One turn moves each row of this set onto another row. After a few examples, where does it send each row asked below?
burap: [ -0.2  18.8  -5.8  -3.7  24.5 -13.6   9.4  17.8  10.1 -17.8 -29.5 -10.7
  18.1  22.4 -21.5  23.7   5.7 -13.5   1.9  10.6  10.0  -4.3  -9.4 -16.3
 -11.7  -3.1   2.3  18.8]
Fabe: [ -8.4 -13.5   6.2   8.5  27.7 -22.5   2.8  -7.7 -17.5  10.8 -20.6  14.9
 -10.5 -24.4   3.7  26.8   8.8   0.5 -11.7 -15.1  -5.7   0.4  12.6  -4.7
   3.1 -17.0 -10.2   7.1]
daded: [ -3.3   7.0  14.0   1.0  18.5   1.7  24.7  -3.5   0.6  -7.8   0.7   0.9
 -14.0   0.2  14.7   9.7   7.7 -15.8 -30.7 -28.3  -0.5 -27.6   3.8   0.8
  -4.4   4.3  15.7 -25.8]
Gon: [ -5.4 -33.0 -29.4  19.1 -12.5 -10.3  -9.9   4.5  -2.3   0.9  23.3 -12.5
 -11.6  17.6 -18.2   2.0  -7.1 -32.7  -0.5  24.0 -13.7   3.1  -5.6   1.0
   3.4   4.7 -17.6 -24.3]
zolot: [ -3.9 -15.4  19.0 -19.9   2.6  -1.5   2.1 -22.7   1.6   4.7 -15.3   9.6
  -3.0  22.5  13.8  -2.1   3.8  17.3 -14.8 -19.0 -10.6  -2.4  24.3 -25.4
  17.7  -6.1  10.8   6.4]
nesar: [-11.5  -8.8   7.4   3.3  20.3 -24.7   4.9   7.0 -10.6  -7.2 -11.4   7.9
 -16.6  10.6  13.2  15.8   1.8  -5.5  -8.5 -39.4  32.8   3.4  -2.2  -1.1
  -6.0   9.2  -0.2   5.0]
kaza: [-10.9   8.7  12.4  22.3  -1.0 -19.9   4.2   5.2  -9.2  -0.4   0.4 -35.9
  -3.4  13.3   8.2  15.8  14.3   7.8  -6.2 -20.9 -33.7  -0.3   0.8  -5.8
 -24.4  -4.5 -37.4  17.3]
Zeveg: [ -0.2 -14.9  -8.4  21.3  11.0   9.8  13.6  -8.7  -1.8   4.0  17.3 -12.4
  -6.8   0.0  -6.0  -2.9   3.8 -28.6 -23.1   9.4 -30.7 -26.3   0.2  -2.9
  -1.1  -7.5   4.1 -40.7]
rogu: [  5.4  13.0  -4.2  17.1   4.1  15.4  -9.6   7.7   5.9  11.3  31.3 -26.4
  -6.3  38.8   4.9   4.7  -4.1  -6.8   9.5  -4.9 -37.4  23.0   0.0 -11.4
 -15.8  14.5 -14.8   4.8]
Gilot: [ 16.6  11.8  -9.0   7.1 -29.3   4.3  -0.4 -16.9 -25.1   5.5  -7.1  12.0
 -10.5  -5.6  -2.9   5.2  23.0   3.9   2.0  -4.4 -24.3  16.9 -11.0 -13.4
  17.2  14.4 -19.1  22.1]
gebu: [  6.7  14.9 -12.1 -21.7 -22.9  -8.2  25.0   9.0  11.2   2.6  -8.3 -28.5
   2.7  31.9  -9.9   9.8  -1.5  -2.7  -7.1 -20.9 -26.9  -9.9 -11.9 -29.0
 -24.2  -2.0  -9.0  -3.1]
leza: [-16.5 -32.2  11.7  12.4  -0.7 -12.3 -18.5   2.1   0.7  -3.1   8.1 -26.1
   8.5  22.6 -14.1 -12.3  -5.8 -23.6  13.5   3.4   1.2  14.1  -5.7  31.8
  18.6  11.4  -5.4 -14.6]
Velot: [ 14.9  17.4 -12.3   8.0  14.2 -17.5 -12.9  21.2   8.6   6.5 -17.0 -17.1
   9.6  43.9  -6.2   2.5   3.1 -11.0  15.7   1.7 -20.5  16.8  -1.4 -23.9
 -14.3   7.6  -4.8   9.4]
tosed: [-20.2 -26.3   2.2  -1.3  -6.2   8.5  24.3  13.4 -19.9   6.6   2.8  -3.8
   3.9   7.4 -24.5  -9.3  -6.2 -11.3  -4.9  37.8 -24.9  -3.2  -2.3  15.8
  24.0  11.4  21.1   0.1]
Rozov: [ -5.4 -31.1 -10.5  24.6  -3.9  18.9  17.9 -17.7 -14.4  22.1  12.9  -0.8
   5.7  27.4  -9.6 -21.7  -3.4  -8.2 -22.4   6.7  -8.3   6.2  -9.9  -9.4
  -4.0  -9.6  23.0 -19.4]
lufa: [ -6.6   6.6  -3.3  26.1 -43.4   3.2  16.0 -10.5  -8.3   1.3 -30.3   7.9
  12.3  13.7  -4.2 -11.6  21.9   9.3   1.1  -5.5  -7.6   1.9  -0.1   2.4
 -11.9   8.3   0.1  18.8]
Ven: [-24.4 -24.0  26.1 -29.9  10.8   9.8  -0.1 -10.3 -12.2  -1.8  -1.1  -4.2
  35.0   6.3 -10.6   0.6  -5.9  -8.2  -5.7   0.6 -26.4  -3.2 -39.4   8.3
 -14.7   4.8 -18.3 -10.2]
paz: [  3.8  -7.2  10.8 -29.8   2.9   8.7 -10.5 -17.9 -23.4   1.2   9.7   1.2
   3.2 -11.8  -7.2  13.6   6.9  -5.8  -0.7  -1.0 -35.3  13.2 -32.3  -6.2
  17.3  13.5 -33.2   2.9]
mun: [-12.0 -19.7  11.3  -9.0   4.1  19.6  20.5  -5.0  -1.0   3.5 -22.8 -10.3
   2.9  16.4  -8.7 -10.7  20.7   1.7 -13.3  11.5 -16.2  -9.6  18.0  -5.8
  34.3   0.0  19.3 -12.2]
Maki: [-13.7  10.6   5.1   0.7  27.6  22.8  26.8   4.1  -1.7 -21.8  10.1  -8.8
  10.1   5.7 -20.9  35.6   0.0  -9.3 -17.7  11.7   7.7 -14.0 -16.5  -8.4
 -17.6  -7.8  -0.1  22.0]
mav: [-12.7   5.5   7.8  17.5  18.6  40.8  11.9  -3.6  -3.6  -4.3  45.7 -24.7
  -4.9  12.1  -5.7  25.8  -3.7  -3.7  -9.8   1.0 -19.7   2.8  -9.1  -2.7
 -19.1   0.8 -13.3  13.7]
kag: [ -8.3   5.1  -8.6  -9.3 -24.4   6.9  31.5 -22.6  13.5  -3.0   2.1  -3.9
 -18.1  -1.6   1.4  21.7   3.2   0.9 -28.8  -1.2  -0.5  -5.7  18.8   5.4
   5.5   0.8   6.9 -17.7]
Tipos: [ -2.8 -12.0  15.9 -20.5   3.1 -30.3  -6.3  28.1  -9.0   7.4  10.2  38.3
  -0.6  16.1  -6.9   8.2 -14.9 -29.5  -4.7  -8.8  -6.3   5.8 -11.3  -4.4
  11.1  14.2  -2.5   6.4]
keso: [-31.4 -12.2  17.6  -1.9 -22.5   6.0  17.8  -3.8   1.1  -3.7 -23.8   2.5
  39.0  24.2  -8.0 -13.1   2.2  -1.0  -6.4  -2.0  -8.3 -10.8 -18.7  13.6
 -31.4   3.9   2.3  -0.2]
dibi: [-18.9 -32.9   7.4   3.1  -5.0 -20.1  -0.4  -0.2 -26.9   6.2  17.7   5.6
  -0.4  -0.5 -10.8   0.9 -32.7  -0.9   7.6  22.1 -20.2  10.6  -4.4  20.5
   3.6   8.4   5.6  25.7]
vav: [-10.0 -29.7 -21.9   9.3  -1.7 -31.8  -8.7  16.8 -12.6   0.5   7.5  13.4
 -15.1  27.6  -7.5   7.8 -12.2 -19.7   3.8  -5.6  22.7  20.7 -13.4 -10.0
  -3.1  12.4 -15.4   6.7]
pim: [ 13.2 -15.7 -17.5   3.0  16.0  15.4   6.3   2.7  -8.8   8.6 -19.1 -36.7
  21.7  13.0 -28.7  -3.1   6.3  -3.6  -1.1  -3.3   0.2 -15.2 -30.8 -29.6
 -16.1  -6.4  -1.5   5.8]
fudad: [  3.1  -0.9   3.7  -1.5  -2.1  17.1  -5.3  16.3  -1.3 -16.4  12.1 -36.2
  13.5   3.7 -24.0  11.3   6.7 -10.8  -9.2  12.8  17.1 -16.7 -27.1   6.5
   2.5  31.2 -21.7  20.4]
Funi: [ -0.2   6.7  16.9  18.1   2.1   0.9   5.4  26.0 -24.5   4.7  32.2   2.3
   5.6  16.3  -1.2   8.5   5.6  -6.3 -28.3   0.8 -14.2  -6.8 -26.0 -16.9
 -17.7  21.2 -25.2  35.1]
befa: [-10.5 -19.8  17.3 -17.2  -7.3 -26.8 -12.2 -20.7  -7.8   0.8  10.4  10.5
  -7.0   9.8  13.3   8.9 -28.5  14.6   1.6 -12.0  -9.1   9.7  14.7  -1.2
   3.1   1.6  -2.7  27.9]

keso -> lufa
Rozov -> kag
Where do these go?
nesar -> vav
Funi -> fudad
tosed -> mun
rogu -> mav

One turn moves each row of this set onto another row. After a few examples, where does it send each row asked below?
tisov: [  5.8  18.6  -1.0  28.1 -20.7   1.5  22.3 -17.2  24.8 -13.3  12.7  11.4]
foro: [ -0.5  17.5   6.9  10.2  -4.0  -4.5 -16.2   3.8  33.1  -6.8   4.4  18.5]
Fike: [ 15.4  -1.3  21.5  23.1  -1.0  10.1  30.2  -6.0  20.3  -1.1   3.8 -33.6]
vit: [  3.1 -10.8 -30.2   8.6  -2.1   2.1  26.8  -7.6  11.6 -17.9  19.1 -11.4]
sol: [ 17.0 -13.7  -7.6  13.1  25.3  -8.3  21.4 -25.2  15.8  -3.6  -1.2   3.2]
givez: [-22.5  12.6  -6.5   9.5 -22.7  16.9  -6.8   2.3  -3.2  17.1  -7.4 -15.1]
nipa: [  3.8 -10.0   3.1  13.9  13.5  -4.8   4.5   6.9 -40.0  11.7  -4.1   0.1]
bep: [  3.4  -4.2   6.7  18.0  -6.7  -1.1  32.0  14.6  33.2 -14.6  -7.6   3.2]
lidud: [-12.2  18.6   5.0  14.5 -11.5 -30.9 -17.5  15.1 -12.8   6.3   2.4   5.2]
pak: [  9.0  14.1  -3.0   4.6  -1.0 -12.7  10.1 -27.0 -32.3  -5.1   5.1 -26.4]
Vori: [  2.7  16.1  -2.3  32.4  -6.6 -29.9   7.6   2.8   3.2  21.0   6.1 -36.6]
Duza: [  4.6  17.4  16.2   2.2   0.5  -1.5  13.6 -15.0 -33.3   6.4  -7.1 -26.4]
Ketun: [ 15.1 -11.6  -1.3  17.3   7.9   0.1  21.4  13.2  27.8 -29.6   2.9  -2.0]
Dibot: [ -2.0   7.2   4.7  12.9   5.4   2.9 -39.4  -1.8 -13.6  -5.8  -2.3  -9.1]
lonim: [ 15.0   5.9  -5.6  30.4  12.3 -12.1  -7.8  17.6  21.4 -26.9  17.7 -15.2]
vul: [ 11.9  11.5  14.8  32.9  -4.2  25.6  21.4   5.9  24.0  -9.4   7.9 -18.8]
zab: [  0.5  15.4   2.9  -4.6  -6.9   3.7   1.8 -29.5 -19.3   8.6   0.0 -28.4]
mive: [ -0.9   9.2   5.1  24.4   4.9   3.4   4.2  26.7 -36.1  -7.4  -5.5 -15.8]
muk: [ -2.6  19.7  14.0  35.4  -9.1 -16.2  17.8  27.6  23.1  -2.2  -3.8  -6.2]
nozip: [ 18.6   7.5   5.5  12.0  22.8  -5.7 -27.3   1.0  -1.1   6.7  13.3 -25.4]
tuf: [ 16.4 -12.8   5.3  22.6  26.9  -5.2  36.6  -6.5  10.5   2.8 -10.7  -9.3]
rupin: [  4.4  25.8  14.3   9.5   0.4 -29.8 -10.0  -7.9  -5.5  19.6  -0.4  12.7]
Megop: [  8.6   8.8  10.5  12.2 -16.8 -13.1  27.8 -32.0  19.8  -3.0   5.9   7.2]
Zipo: [ -8.8 -13.8  -6.5  10.0  -1.3  13.8  -0.8  -3.2 -13.1  29.3  -3.7 -23.3]
mato: [  3.7   2.9   3.8  11.1   2.9  -5.0  45.4  14.8 -10.2 -12.0  -0.4  12.5]
kem: [-12.7   9.9  -8.2  25.0 -13.8 -23.5 -13.1  18.3  -1.7   7.1   9.3 -30.4]
goni: [-15.9  20.6   8.9  26.1 -18.6 -22.7  -8.4   0.5 -18.0   7.1 -14.9   3.9]
nugi: [ 31.3  -0.4  22.8  10.3  18.0   0.3  12.4 -14.3   1.6 -23.8  11.4   1.7]
boved: [ -5.1 -10.6 -25.5  16.0  -8.5 -18.7   5.2 -16.8 -23.6  13.4   6.2  -3.0]
dod: [ -4.1   7.8   5.3   9.9   5.5  -7.7 -34.6  19.7  -7.7   1.3   9.0 -15.8]
Pamu: [ -3.1   7.5 -28.0  14.6 -10.0 -12.1 -12.3  -9.5 -22.8 -15.8  11.6   1.2]
Vap: [ -7.3   4.7  -9.1  38.5  -9.5 -13.8 -10.0   5.5 -12.2  -3.9   0.8 -40.0]
nuga: [ 25.0  13.2  14.9  26.6   8.7  10.1  11.7  -0.9   5.2 -29.8  13.8  13.9]
bemib: [  7.5  -5.6   1.5   6.4  -1.0   1.3  15.2   2.0  34.3 -20.9  -1.1  17.5]
padet: [-1.7 -3.9  4.4 -9.4  4.3 31.2 15.9  4.0 13.9  0.8  0.5  4.5]
retif: [  5.0  -8.2   3.8  11.8  13.7   0.0  30.0 -20.3  23.5  14.9 -14.0   1.7]

nugi -> Megop
nozip -> rupin
Where do these go?
Duza -> pak
tisov -> vul
Ketun -> bemib
givez -> mive
Vap -> Dibot
dod -> lidud
lonim -> foro
vit -> padet
sol -> retif
Zipo -> nipa

